0: [160 153 160 157 162 151 163 156 151 163 156 161 164 163 158 167 153 161
 158 159 155 159 162 157 160 161 156 153 162 155 157 158]
1: [158 149 156 167 171 160 151 154 163 150 174 145 160 166 151 162 154 145
 147 162 149 150 164 161 174 170 167 177 164 167 151 155]
2: [158 165 160 158 154 171 167 157 163 160 158 160 152 155 168 155 169 164
 166 161 164 158 156 164 162 158 159 160 151 156 157 160]
3: [156 163 171 160 156 169 163 162 146 151 168 156 149 163 165 148 169 169
 163 164 158 160 166 170 156 161 171 173 161 157 148 149]
4: [157 167 153 160 150 155 171 158 158 170 155 167 158 161 168 155 167 163
 165 148 153 161 169 166 149 155 153 157 156 147 160 157]
5: [161 147 164 161 166 171 153 164 163 161 155 160 160 151 159 158 157 148
 146 169 167 158 148 156 163 163 149 150 150 167 168 168]
6: [151 166 162 146 145 165 173 169 175 164 158 166 157 142 175 151 162 168
 167 153 157 166 151 163 158 157 158 160 147 146 167 167]
7: [167 165 159 158 156 158 162 166 162 162 160 163 160 158 162 157 166 162
 159 155 161 158 159 162 155 158 157 164 159 160 157 158]
8: [163 161 158 161 160 157 162 164 148 157 160 163 166 156 160 160 155 155
 157 162 162 161 158 158 155 158 156 153 160 161 163 157]
9: [148 167 162 149 148 153 174 175 168 167 145 175 168 150 170 151 163 161
 156 145 154 168 156 161 156 150 155 157 147 138 170 168]
10: [170 157 155 161 160 154 162 163 161 176 145 167 166 157 161 163 151 156
 161 144 164 166 152 153 153 152 151 151 160 163 166 166]
11: [159 154 170 165 162 155 158 157 149 160 157 161 159 165 158 160 148 157
 159 157 158 161 165 157 155 155 158 160 166 160 154 155]
12: [152 154 165 160 166 158 156 158 157 158 151 154 158 163 155 165 149 156
 156 154 162 158 157 156 159 153 157 157 164 156 160 162]
13: [153 168 163 142 142 163 174 163 172 160 156 168 159 146 176 146 164 167
 164 153 156 165 160 166 156 156 158 154 146 145 164 162]
14: [151 167 163 145 145 169 172 162 164 158 158 163 150 149 174 152 165 165
 169 160 158 163 155 162 156 158 159 157 147 152 160 159]
15: [152 151 156 157 167 163 146 157 158 166 155 157 170 166 147 167 160 161
 165 155 147 164 155 140 165 153 149 155 166 171 167 162]
16: [169 162 148 152 156 153 168 160 166 164 145 167 167 153 162 164 165 154
 163 149 162 165 159 151 159 148 151 158 158 158 164 163]
17: [169 162 162 140 155 153 167 167 164 156 155 173 169 138 166 159 165 152
 149 162 169 171 154 154 161 155 155 160 142 151 165 168]
18: [152 150 166 158 166 161 148 152 163 164 156 157 165 168 148 169 164 159
 157 155 149 161 160 154 162 160 155 163 168 171 159 163]
19: [160 157 162 167 164 151 158 157 150 155 167 157 157 165 157 163 151 153
 154 167 158 158 165 164 164 173 167 155 163 158 154 149]
20: [165 162 157 162 160 162 153 165 155 164 158 162 167 162 157 160 157 157
 156 157 163 164 157 155 159 149 155 166 164 163 166 163]
21: [158 158 170 179 167 155 148 154 146 146 176 144 144 173 151 154 151 144
 150 161 148 144 172 167 166 176 175 179 175 169 147 144]
22: [159 162 172 164 160 167 155 158 158 164 153 158 156 165 162 164 149 156
 159 151 162 160 159 155 151 152 157 160 165 167 155 160]
23: [164 167 163 157 154 164 159 154 158 152 166 150 144 165 164 155 170 172
 175 166 161 145 169 173 158 169 170 163 164 158 150 149]
24: [151 146 157 154 164 153 158 163 156 161 153 170 172 156 155 166 142 160
 156 163 164 173 154 149 153 152 151 146 155 153 164 168]
25: [157 157 172 164 163 159 157 155 151 166 153 157 158 162 156 162 150 154
 155 148 158 162 158 155 150 153 160 160 167 164 154 154]
26: [168 158 158 158 158 157 159 165 154 157 160 159 163 162 157 160 156 160
 158 166 161 164 156 159 158 157 159 159 158 160 163 159]
27: [154 153 168 161 162 144 160 149 150 162 167 155 158 175 155 174 154 161
 138 146 144 165 174 164 163 158 165 168 169 151 150 152]
28: [151 150 152 155 165 157 159 156 161 161 150 168 168 157 153 171 154 159
 158 161 158 170 153 150 160 151 155 156 155 158 166 167]
29: [164 165 165 170 163 172 147 157 160 153 167 149 153 162 160 157 161 155
 159 164 165 153 155 157 162 164 164 165 162 167 154 155]
30: [165 161 148 162 157 161 159 166 156 166 155 160 160 167 159 159 158 163
 161 156 161 157 156 160 158 161 156 155 162 165 159 156]
31: [147 151 165 154 169 144 150 151 168 150 163 151 172 162 147 179 165 160
 162 157 144 174 164 151 180 160 158 159 161 169 166 168]
32: [161 157 168 162 161 157 160 155 158 159 163 160 160 159 159 164 149 155
 153 161 161 164 155 160 157 155 160 163 157 155 155 160]
33: [170 162 156 160 157 150 162 156 157 161 159 160 157 160 160 162 156 158
 163 160 164 154 161 160 155 161 162 153 164 157 156 157]
34: [145 168 159 148 140 167 179 171 179 179 146 179 158 152 179 144 171 153
 165 152 138 173 163 166 144 144 145 144 150 140 164 160]
35: [156 153 158 162 166 169 146 160 160 162 153 158 166 161 146 160 154 157
 162 155 154 162 151 154 163 158 156 155 160 170 166 163]
36: [149 158 164 163 162 155 155 148 160 163 158 155 155 167 155 164 154 156
 156 156 156 158 161 160 157 158 159 157 165 163 158 163]
37: [155 142 161 165 169 158 151 159 165 155 164 151 164 155 154 161 155 150
 157 167 156 160 159 158 172 161 160 168 158 165 159 158]
38: [168 160 159 158 156 153 164 164 150 159 156 166 163 158 159 159 158 159
 161 160 164 162 164 160 155 155 157 157 161 161 159 158]
39: [166 165 146 154 154 158 169 167 168 173 144 170 170 149 162 160 165 156
 152 148 167 163 153 153 160 158 148 146 152 160 173 169]
40: [159 167 168 148 154 159 167 172 168 155 157 164 163 147 166 155 169 163
 164 157 166 171 151 155 162 153 155 168 142 147 163 169]
41: [160 166 165 145 152 164 167 171 160 157 153 166 163 145 168 151 167 161
 166 160 166 165 151 158 157 157 153 160 151 154 163 163]
42: [165 166 157 160 158 158 162 165 153 159 163 161 162 162 160 160 165 163
 157 155 161 159 163 158 157 158 160 165 161 157 164 158]
43: [152 157 175 167 164 154 158 151 152 153 171 155 155 167 155 161 149 147
 146 159 157 155 168 164 156 167 169 164 170 158 147 149]
44: [158 165 172 152 156 170 163 161 157 153 161 156 140 160 167 149 171 175
 176 169 160 158 163 171 159 164 171 170 158 157 148 148]
45: [163 164 162 158 153 159 158 166 152 154 162 165 162 162 160 156 166 163
 158 158 160 164 161 158 155 153 160 160 162 158 161 155]
46: [161 160 168 165 161 158 161 152 155 163 162 153 158 161 160 161 151 155
 155 161 156 157 162 160 155 160 164 161 166 159 155 155]
47: [167 166 166 168 161 165 159 152 163 160 159 155 148 163 162 162 155 152
 157 163 165 150 159 165 161 168 162 157 159 165 149 153]
48: [162 161 163 160 160 159 159 158 160 162 158 160 155 162 155 163 148 152
 161 157 163 160 159 155 158 158 155 158 162 161 160 161]
49: [165 165 151 163 158 164 157 163 164 161 157 160 160 166 160 155 165 165
 165 155 158 155 158 162 157 157 155 164 167 163 163 162]
50: [166 167 154 156 155 157 162 161 161 154 155 161 160 156 160 160 165 163
 164 157 163 156 158 162 157 159 159 158 157 157 158 160]
51: [163 167 161 146 148 163 171 171 167 167 151 172 164 149 168 155 167 159
 158 155 158 169 151 155 153 146 146 149 153 154 169 166]
52: [152 152 145 159 166 159 149 160 161 165 153 162 172 154 156 168 155 165
 165 163 160 168 152 150 161 154 153 147 154 163 172 171]
53: [163 155 153 153 163 152 156 161 166 156 151 168 168 144 161 168 155 155
 154 165 166 170 153 153 166 153 157 152 146 154 166 170]
54: [140 144 157 167 169 150 154 146 159 155 169 140 153 165 145 167 158 154
 156 156 145 157 168 163 171 173 166 164 165 168 147 154]
55: [147 162 156 148 151 163 167 159 166 154 163 163 157 158 166 156 166 169
 162 154 157 157 167 164 160 161 164 171 156 145 159 160]
56: [151 163 159 140 151 157 166 160 158 146 168 160 155 156 164 149 170 171
 170 157 155 154 172 171 157 167 171 173 150 146 151 153]
57: [151 162 153 158 151 176 165 151 155 164 160 153 144 165 174 145 165 170
 178 164 153 158 165 172 149 162 165 165 162 153 148 140]
58: [156 142 158 163 170 154 142 150 166 150 169 142 169 168 144 172 160 153
 164 154 142 159 168 147 178 176 158 161 161 178 164 161]
59: [155 158 151 163 166 157 159 156 163 160 155 155 159 157 156 160 149 152
 157 159 164 156 153 157 158 163 159 155 161 162 161 164]
60: [161 157 163 158 163 155 161 159 159 159 162 161 157 157 160 165 152 153
 153 167 161 160 158 158 163 158 160 163 157 152 156 162]
61: [163 152 158 165 164 154 158 152 155 145 168 160 160 154 160 165 148 157
 142 179 162 159 158 162 164 166 168 164 155 157 155 159]
62: [151 163 167 145 154 159 165 156 150 150 170 159 150 162 167 151 169 171
 169 163 153 150 176 172 161 167 173 174 158 148 153 150]
63: [151 142 162 164 172 144 148 149 162 151 172 145 158 167 148 173 158 148
 147 152 142 158 167 160 176 169 165 170 170 172 156 156]
64: [165 164 153 144 154 153 164 169 163 165 158 168 168 151 160 158 164 159
 152 155 165 163 151 155 162 151 151 155 152 158 171 170]
65: [163 165 152 154 153 162 166 167 166 171 151 166 162 149 164 155 168 159
 158 155 165 162 149 154 157 154 151 149 157 162 169 167]
66: [168 160 157 162 160 157 162 149 162 163 158 153 158 159 161 164 154 157
 163 161 161 159 158 155 156 156 155 158 161 159 156 160]
67: [161 166 163 165 161 167 157 161 161 160 163 155 153 164 158 158 159 153
 156 158 166 155 156 160 168 157 160 165 159 156 163 157]
68: [166 160 160 160 158 162 163 157 161 165 151 161 161 158 162 161 155 155
 159 154 165 161 154 156 154 155 155 154 159 160 161 162]
69: [150 134 171 159 170 157 140 148 167 158 157 151 164 165 148 177 166 162
 159 148 142 160 162 149 164 161 153 154 166 174 164 170]
70: [154 142 148 156 164 163 156 163 161 162 149 168 171 147 153 163 156 159
 158 167 164 167 146 148 158 155 149 147 154 167 172 172]
71: [162 164 151 163 151 153 167 171 174 177 153 167 164 156 164 159 171 161
 164 138 160 164 159 158 157 145 151 163 157 153 167 170]
72: [161 166 156 158 151 165 165 164 159 163 150 161 155 155 165 150 164 165
 166 157 162 159 158 165 153 160 156 155 159 160 160 157]
73: [155 162 155 151 151 168 165 159 164 163 157 158 154 156 164 151 169 166
 156 164 163 155 156 165 157 165 164 144 153 158 159 155]
74: [151 152 154 155 167 156 158 160 162 162 146 166 173 153 151 164 155 157
 165 157 162 166 153 154 165 154 146 142 152 162 175 171]
75: [160 156 170 163 160 156 160 156 153 155 162 158 160 157 159 161 144 155
 154 170 162 160 159 164 157 160 164 160 157 156 162 157]
76: [151 164 161 142 155 168 164 158 161 146 168 160 155 161 163 149 168 174
 171 165 161 142 168 169 159 162 168 167 164 155 157 151]
77: [146 151 165 157 165 159 154 152 156 174 145 158 164 172 154 168 151 159
 158 134 153 162 155 149 153 154 154 149 171 170 162 164]
78: [153 165 152 154 147 153 169 167 163 172 155 167 165 154 168 155 168 163
 157 145 157 166 158 163 160 159 152 157 151 150 165 165]
79: [148 144 158 158 170 153 146 150 165 158 161 157 168 161 144 173 161 161
 160 163 145 166 160 154 175 164 157 155 160 166 164 166]
80: [155 153 148 158 168 152 157 160 161 153 162 167 173 154 149 165 153 157
 157 176 155 171 161 153 173 158 159 163 153 152 167 167]
81: [168 165 148 165 157 162 158 170 156 170 156 166 165 161 155 155 158 164
 152 154 164 160 157 157 151 158 153 154 165 168 168 161]
82: [165 160 162 169 159 169 155 161 155 166 157 158 155 170 160 159 158 161
 165 156 160 155 157 162 157 161 156 156 166 165 160 160]
83: [156 157 165 161 163 158 159 155 157 160 160 156 158 162 162 161 149 152
 152 162 158 157 158 160 160 164 163 156 161 158 151 158]
84: [164 164 148 155 159 168 160 172 171 163 153 163 167 149 161 158 161 159
 150 156 170 165 145 151 165 157 149 155 153 163 170 169]
85: [153 142 163 165 169 151 145 149 169 147 172 147 157 170 151 176 156 157
 140 160 144 158 165 158 178 165 164 175 165 164 152 161]
86: [170 162 164 162 157 165 159 146 163 151 165 149 149 163 164 157 169 167
 167 174 160 144 160 167 159 161 169 151 162 158 151 158]
87: [161 157 166 162 164 156 158 152 162 158 158 159 157 154 161 165 153 156
 153 165 162 160 154 155 163 152 160 155 157 157 157 158]
88: [164 166 159 162 151 167 164 163 153 167 155 161 157 157 165 150 165 164
 172 158 163 159 159 161 149 155 156 156 160 159 161 154]
89: [157 149 158 166 168 155 154 157 156 147 170 157 162 163 155 162 155 155
 152 165 151 158 164 155 168 168 161 167 164 165 153 157]
90: [162 158 158 166 165 158 157 162 148 156 164 154 160 162 156 160 157 153
 153 162 158 153 159 160 164 165 164 161 160 162 160 159]
91: [165 162 149 162 162 155 156 162 156 159 162 160 165 161 157 158 154 158
 158 161 161 157 162 160 158 159 163 159 160 162 161 154]
92: [158 167 158 148 150 162 169 160 163 157 159 164 160 155 164 155 168 163
 162 161 161 162 159 162 161 158 160 159 153 152 161 159]
93: [165 164 153 155 153 162 165 162 160 159 153 164 159 158 162 158 164 160
 160 161 160 157 161 160 158 162 151 155 159 158 163 161]
94: [165 165 158 164 162 162 152 162 155 160 164 156 157 164 158 157 156 154
 160 159 164 154 158 161 161 157 162 164 161 160 156 157]
95: [163 163 174 164 163 153 161 156 148 154 162 156 147 169 161 162 153 156
 160 157 159 155 167 165 153 162 165 162 166 158 154 152]
96: [157 165 156 154 155 169 164 169 163 165 157 161 157 158 162 153 163 167
 161 156 164 163 155 158 158 151 153 158 155 157 164 162]
97: [163 167 164 165 160 160 163 162 155 162 159 157 149 164 159 151 163 170
 168 153 163 155 164 165 158 162 163 171 167 163 153 154]
98: [155 153 165 167 166 172 150 160 154 158 163 151 161 170 153 163 157 154
 151 148 154 158 162 153 158 157 157 165 164 166 159 155]
99: [163 167 159 154 153 157 169 172 165 164 150 172 166 154 164 157 166 157
 162 152 163 172 154 157 155 154 144 155 151 155 169 167]
100: [156 156 175 162 164 160 158 153 153 162 160 160 159 168 156 165 150 155
 157 149 159 153 164 160 154 157 158 168 169 162 155 157]
101: [166 163 168 168 164 158 159 154 157 154 165 153 156 161 157 158 152 151
 156 167 160 151 162 165 158 164 166 155 162 162 152 153]
102: [164 163 155 152 158 160 160 167 163 158 155 164 165 149 161 155 166 158
 149 163 170 166 146 155 165 160 155 158 151 157 166 167]
103: [166 160 158 158 158 155 164 157 162 164 156 162 160 156 158 165 156 159
 161 152 164 164 157 157 161 154 155 157 158 156 160 163]
104: [166 165 160 162 151 163 166 168 160 169 155 167 162 161 161 158 160 157
 163 151 164 163 160 157 153 155 147 165 161 158 164 155]
105: [134 154 155 152 164 152 160 150 155 169 152 163 166 165 153 171 160 164
 158 146 155 165 160 151 152 154 155 158 165 163 161 166]
106: [169 163 151 161 154 159 163 167 156 167 158 163 158 161 160 155 165 164
 162 152 164 158 161 162 150 155 159 162 163 160 161 154]

[158 164 164 157 154 167 164 161 157 158 161 158 154 167 164 155 170 170
 170 159 158 154 165 166 154 159 163 176 165 162 153 153] 97
[158 155 159 158 162 157 164 158 146 160 162 162 162 161 155 164 155 157
 147 164 157 166 164 154 156 162 162 163 164 159 155 157] 0
[154 164 164 147 147 161 168 165 168 158 160 165 158 151 166 155 168 168
 166 157 162 162 160 162 161 157 160 158 145 152 160 164] 92
[170 163 152 164 157 163 159 165 165 172 146 165 167 162 158 160 161 158
 161 146 164 168 151 154 159 145 150 154 157 159 168 165] 10
[151 163 153 151 148 167 171 173 172 166 150 170 161 150 171 147 168 160
 165 157 150 167 155 159 147 151 153 150 155 156 166 166] 51
[150 151 162 163 165 147 157 157 154 157 159 160 160 160 155 168 158 160
 155 161 158 163 162 159 159 162 159 151 161 160 156 158] 0
[151 146 169 165 168 148 149 145 155 154 170 147 161 175 140 167 160 154
 154 150 134 154 173 161 167 166 165 172 177 172 157 153] 63
[166 162 156 165 161 158 156 163 145 166 161 162 162 170 157 158 157 160
 155 151 160 157 166 158 155 156 162 164 166 163 164 155] 42
[167 160 152 157 162 151 162 155 157 161 162 163 161 155 161 163 153 153
 153 168 163 164 162 161 163 161 164 156 153 153 157 159] 60
[159 166 169 157 153 164 165 149 165 150 166 154 151 158 168 157 169 166
 169 166 165 157 159 166 165 155 163 168 151 145 155 161] 2
[147 147 157 169 169 156 147 144 167 150 164 155 162 162 151 172 161 155
 151 162 140 162 160 153 174 169 160 158 158 168 158 166] 79
[146 147 158 157 164 154 157 155 155 163 155 163 168 161 155 171 157 165
 157 155 158 167 160 153 160 155 156 153 162 161 163 162] 28
[161 162 155 158 162 161 151 167 166 153 155 165 165 157 155 158 154 152
 154 166 167 162 146 156 159 155 154 154 156 161 171 169] 102
[162 155 161 155 163 149 164 158 161 162 155 165 162 157 162 164 153 155
 158 160 164 159 155 156 159 153 155 151 158 155 161 166] 103
[160 157 166 163 162 149 161 151 153 157 163 158 160 162 159 167 151 161
 158 165 155 158 167 160 158 158 162 148 163 154 156 160] 0
[159 155 164 164 161 150 163 157 145 153 164 164 161 166 156 166 145 158
 157 163 156 158 171 157 155 160 160 160 167 155 156 155] 11
[153 149 160 161 172 170 142 156 168 158 151 158 170 158 148 167 163 162
 165 157 149 166 152 145 166 151 138 154 159 172 170 170] 15
[153 150 158 155 168 158 142 155 160 160 161 158 170 164 144 171 160 162
 166 152 145 164 158 154 171 163 155 157 162 171 169 163] 79
[148 159 160 149 148 167 168 166 165 164 159 164 153 154 174 151 165 167
 171 156 153 165 160 169 149 149 164 162 154 150 158 156] 14
[158 163 158 169 164 175 155 160 166 168 152 157 162 167 157 159 157 157
 163 147 162 160 150 148 166 154 155 152 166 171 164 162] 35
[165 164 151 163 155 169 161 168 162 164 158 161 162 159 162 157 162 164
 163 155 163 163 151 155 158 155 151 157 158 163 165 164] 96
[152 134 162 167 169 155 146 151 167 155 160 153 161 165 151 164 156 155
 154 160 150 154 162 158 170 168 157 158 166 171 159 159] 37
[160 164 164 166 164 152 155 163 152 156 163 155 154 163 157 159 146 153
 157 159 157 148 162 161 158 168 166 161 169 170 150 150] 101
[156 156 150 162 166 154 146 161 151 154 166 156 167 160 153 164 154 153
 157 166 157 162 160 154 167 164 159 159 157 160 164 161] 90
[154 154 154 160 166 160 157 157 165 156 156 161 161 156 161 169 153 156
 151 169 161 166 154 155 161 154 159 156 156 159 158 163] 87
[156 159 169 168 163 154 158 146 151 156 164 149 157 169 155 167 153 159
 156 156 152 155 165 163 157 161 164 160 167 158 153 151] 46
[168 158 146 151 157 146 167 160 165 166 159 170 166 151 160 164 157 155
 154 157 166 161 158 158 160 157 150 150 154 153 165 169] 64
[166 156 150 159 167 161 157 164 169 146 167 158 163 151 154 160 157 149
 151 175 164 160 154 158 174 168 158 162 145 154 164 166] 80
[159 158 158 160 166 153 162 155 150 152 166 158 163 160 155 165 155 160
 153 165 157 164 164 157 160 158 163 164 159 149 157 158] 60
[151 165 157 151 147 172 167 152 165 157 159 155 148 154 170 153 168 168
 172 167 162 161 154 167 158 155 163 160 154 156 156 151] 2
[157 151 144 161 168 169 151 167 169 160 148 164 172 146 157 163 156 155
 156 166 166 167 142 142 160 153 147 144 145 169 173 175] 70
[152 170 167 134 151 159 171 168 175 151 162 169 160 148 165 154 167 166
 158 155 168 166 156 160 168 160 159 164 142 142 167 172] 40
[161 165 161 154 152 161 162 161 164 159 160 160 157 156 164 157 171 166
 167 160 159 158 166 164 161 158 162 166 155 151 155 161] 92
[151 165 161 160 155 172 160 147 158 151 167 151 148 166 164 151 166 179
 169 164 161 148 166 172 160 173 171 166 166 161 145 151] 23
[162 166 160 158 158 163 161 155 156 155 163 157 155 166 157 154 167 169
 167 162 163 153 164 166 161 164 167 162 163 160 156 151] 97
[158 146 157 165 166 151 161 151 158 151 174 155 157 161 155 165 152 150
 156 169 156 157 166 165 168 171 164 160 159 154 158 151] 19
[157 162 162 170 163 167 150 163 159 160 160 156 160 166 155 157 151 158
 158 157 159 151 157 154 160 164 157 157 166 175 159 162] 82
[156 158 170 165 164 153 160 152 153 161 161 155 156 166 160 162 157 154
 153 153 157 157 164 163 157 160 165 158 163 157 152 151] 46
[163 167 162 152 156 163 164 163 165 155 160 161 158 159 163 157 168 165
 160 163 164 159 155 162 167 164 162 164 158 155 158 163] 92
[155 153 164 164 166 155 156 153 153 158 158 161 163 160 158 166 155 158
 154 160 157 160 157 154 158 161 158 155 160 157 160 163] 0
[153 154 150 161 167 165 140 164 159 159 149 164 171 155 154 160 158 155
 163 162 161 165 146 150 159 146 152 148 158 168 170 169] 52
[154 157 152 162 164 157 151 162 154 163 154 156 167 159 155 163 155 157
 164 156 155 164 156 158 161 151 159 154 160 164 166 159] 35
[158 154 163 160 164 159 159 153 163 160 155 160 158 160 160 167 153 158
 155 165 162 158 157 158 155 157 156 148 157 159 157 162] 87
[171 160 164 157 153 145 166 160 156 168 155 165 162 158 161 165 155 157
 160 151 164 161 163 160 155 155 159 158 157 153 161 162] 103
[168 166 165 162 157 166 156 168 150 158 162 155 158 161 160 155 160 161
 162 164 165 160 160 164 155 160 161 163 160 163 156 154] 94
[154 165 161 157 146 167 168 156 157 157 156 163 151 162 170 148 165 164
 172 158 153 160 165 168 152 166 164 153 155 154 159 148] 72
[170 162 164 163 162 157 163 153 159 160 161 160 156 160 159 159 158 159
 157 162 162 156 161 161 155 160 161 159 161 156 149 160] 33
[167 168 166 162 157 158 160 159 148 155 166 154 150 167 163 154 166 168
 167 165 159 150 169 171 160 170 172 171 166 158 151 146] 23
[158 161 163 158 163 162 158 158 167 161 147 162 162 158 157 165 157 157
 164 154 166 161 154 155 158 150 151 158 162 165 163 162] 68
[149 148 149 148 171 159 153 142 175 166 155 157 173 158 150 177 163 163
 163 159 140 172 157 150 175 147 151 157 160 166 165 170] 79
[167 166 156 154 157 162 160 167 168 166 152 164 161 155 162 156 164 159
 165 155 164 163 146 158 163 154 151 157 157 160 162 164] 65
[169 174 178 174 159 176 146 151 150 145 178 142 142 171 161 147 169 165
 166 179 160 142 163 178 163 179 179 170 169 164 128 140] 23
[147 167 163 154 146 166 173 173 175 167 148 171 160 152 173 147 164 165
 165 149 156 173 151 161 151 151 156 162 149 154 167 166] 6
[165 164 160 162 157 172 161 156 156 153 164 147 144 169 160 150 168 173
 170 170 161 144 166 171 152 171 171 170 171 167 148 146] 23
[167 161 162 164 162 166 154 164 153 155 163 157 161 161 159 157 160 158
 159 167 160 159 159 160 159 163 161 163 162 164 158 155] 94
[163 163 156 156 156 158 159 163 153 159 162 161 163 162 158 155 162 161
 156 157 160 158 163 158 155 159 158 159 160 158 163 160] 42
[167 161 167 164 157 165 158 160 162 163 152 158 159 159 160 160 154 159
 163 157 165 159 155 155 152 154 156 153 162 167 158 163] 68
[153 147 151 157 167 153 160 149 165 168 157 161 166 155 157 171 155 158
 160 165 158 171 155 152 163 154 155 153 147 148 166 170] 28
[147 148 155 168 169 151 146 157 163 145 170 157 159 158 153 165 155 157
 146 168 148 158 163 156 171 170 162 170 160 163 159 162] 89
[159 157 158 162 167 165 154 160 158 162 161 159 163 162 154 161 157 153
 159 161 160 160 158 155 163 158 156 156 163 163 163 158] 48
[165 157 165 158 160 160 163 156 162 158 158 161 158 155 161 165 151 156
 155 165 165 160 155 159 162 156 158 158 154 150 160 165] 60
[158 157 157 167 165 161 151 155 156 156 169 149 158 165 155 161 153 154
 159 163 154 149 159 160 168 170 164 161 163 168 159 154] 90
[165 167 158 169 162 167 156 157 154 166 160 152 155 167 153 156 160 161
 162 151 163 154 158 161 159 161 161 157 168 172 158 154] 82
[148 154 160 158 163 162 156 163 159 159 146 166 167 151 158 166 152 155
 146 165 161 171 148 146 157 152 154 155 155 156 165 167] 28
[152 166 155 159 146 166 172 163 163 170 153 165 156 159 170 151 168 162
 172 152 151 163 160 163 144 150 155 158 155 153 162 153] 4
[168 161 154 160 156 160 159 167 151 165 159 159 160 163 159 156 155 162
 158 157 163 160 158 160 157 165 159 157 162 166 161 160] 30
[164 163 162 163 157 166 158 169 150 158 160 159 161 163 160 153 164 166
 168 159 163 162 159 162 151 153 160 162 163 162 158 153] 45
[150 151 158 167 170 149 146 151 169 157 160 153 166 154 148 169 157 158
 163 167 146 163 154 151 168 164 157 153 160 170 165 169] 79
[151 162 159 147 145 161 169 153 159 156 160 160 151 154 174 148 169 167
 171 159 151 153 174 169 148 169 170 164 154 144 147 151] 56
[160 167 154 150 155 158 170 164 166 169 156 172 166 150 166 160 161 158
 152 153 167 163 155 157 162 156 152 153 148 148 169 166] 64
[155 160 154 159 167 161 151 162 158 160 163 158 164 160 155 162 153 155
 154 155 160 161 158 155 162 158 158 166 162 163 166 163] 20
[151 167 157 154 147 162 173 164 165 173 151 169 158 155 173 152 167 162
 164 150 153 162 165 162 144 158 154 159 154 149 161 158] 4
[166 168 158 177 160 179 152 158 157 165 154 142 147 175 163 152 158 170
 172 160 161 148 153 164 150 164 165 154 176 175 150 145] 82
[164 165 151 165 156 164 165 155 154 166 155 158 159 164 158 156 164 161
 161 156 162 152 165 163 150 159 159 161 170 166 158 151] 106
[163 158 163 160 161 151 163 151 150 157 166 158 158 162 160 162 151 158
 151 158 158 160 169 160 155 163 166 166 164 156 147 152] 46
[167 163 160 161 160 153 162 158 157 167 154 158 161 165 161 160 155 161
 161 155 162 157 157 159 157 155 154 152 161 162 160 161] 68
[163 166 160 160 155 161 160 160 159 157 164 157 149 161 159 153 165 168
 167 163 162 155 161 164 160 166 163 167 163 158 153 155] 97
[153 142 163 162 169 145 147 149 160 160 166 157 161 166 151 172 157 158
 157 157 148 162 163 159 174 164 162 162 163 162 159 159] 79
[166 163 164 158 157 164 158 166 159 157 160 163 157 156 157 154 158 158
 155 160 164 158 152 156 157 161 160 159 157 160 163 163] 26
[160 155 170 168 163 155 154 155 140 157 168 151 157 171 154 163 153 155
 150 156 151 155 169 164 163 166 166 169 168 163 150 145] 43
[160 152 159 160 166 165 155 162 166 153 158 162 164 152 160 160 156 157
 158 170 166 163 152 155 164 159 154 154 150 163 164 166] 5
[156 167 159 149 152 167 165 158 162 155 162 158 151 159 164 155 168 173
 168 164 161 149 165 168 159 165 165 167 162 158 153 153] 76
[165 158 169 164 157 154 156 154 157 161 157 155 161 160 158 164 152 157
 158 159 161 158 161 161 155 160 161 154 163 160 158 160] 46
[157 155 161 157 160 164 160 164 167 170 146 163 168 153 162 168 150 156
 159 155 168 170 142 145 147 145 145 153 157 162 164 171] 10
[151 154 162 165 164 155 157 158 152 162 160 157 162 164 158 164 152 158
 153 158 161 161 160 154 153 158 162 154 169 164 158 155] 11
[166 164 157 158 160 164 160 170 161 162 157 166 165 161 158 159 163 160
 155 160 169 166 153 155 160 153 155 160 158 159 164 163] 20
[160 166 156 155 154 160 165 165 159 165 158 163 159 158 167 158 166 165
 162 155 164 160 159 163 156 158 157 160 156 154 161 158] 7
[162 157 165 167 164 161 158 157 154 151 167 152 153 157 158 157 156 151
 152 169 160 151 160 163 163 170 163 162 158 159 157 145] 101
[168 168 174 177 162 151 152 147 145 147 179 140 150 174 154 154 153 151
 158 164 158 146 177 179 168 177 179 163 169 157 140 134] 21
[160 156 160 155 164 154 159 151 163 163 161 160 160 156 161 164 153 153
 158 160 165 162 153 157 165 160 158 161 156 156 161 165] 60
[167 162 159 154 160 154 167 159 160 155 158 167 164 151 160 165 151 151
 153 167 168 166 156 157 161 157 157 158 154 153 161 165] 60
[154 142 169 162 166 148 149 146 156 151 168 147 160 175 142 177 162 155
 146 151 134 159 171 159 176 169 163 166 169 171 154 153] 63
[169 163 166 159 153 165 163 154 163 158 160 158 151 161 166 161 166 166
 168 164 161 155 158 161 157 154 163 162 161 156 150 159] 2
[171 163 164 160 158 162 160 160 159 165 157 160 158 165 158 160 159 160
 164 156 162 155 160 158 152 160 158 165 162 160 154 156] 7
[171 161 164 151 161 158 164 160 165 152 163 162 160 150 165 160 159 151
 148 173 168 163 154 159 160 163 162 159 145 144 159 162] 60
[167 163 152 165 161 165 155 166 158 164 155 160 156 162 157 159 159 161
 161 156 164 158 158 160 154 156 158 157 160 164 159 158] 30
[170 164 160 166 158 157 160 163 145 162 161 162 155 168 158 155 161 167
 168 153 156 154 168 163 154 162 159 162 171 163 158 153] 97
[154 151 153 162 170 155 151 157 164 153 165 155 166 155 152 166 154 158
 158 168 150 163 160 156 170 165 161 164 158 164 163 163] 37
[166 166 156 164 156 158 163 156 157 161 165 154 155 166 158 154 163 166
 163 159 156 148 169 168 154 164 167 160 168 160 150 153] 97
[167 165 164 158 158 165 163 155 167 155 158 158 158 150 168 158 164 161
 160 170 170 159 152 158 156 159 161 155 153 160 158 158] 2
[158 149 160 163 169 155 151 153 165 156 169 145 155 166 149 166 153 155
 155 158 145 151 166 162 170 167 165 166 167 163 155 156] 1
[162 164 149 164 155 172 159 156 158 158 165 154 148 166 164 150 169 177
 175 169 160 145 168 170 149 167 170 160 172 165 144 152] 23
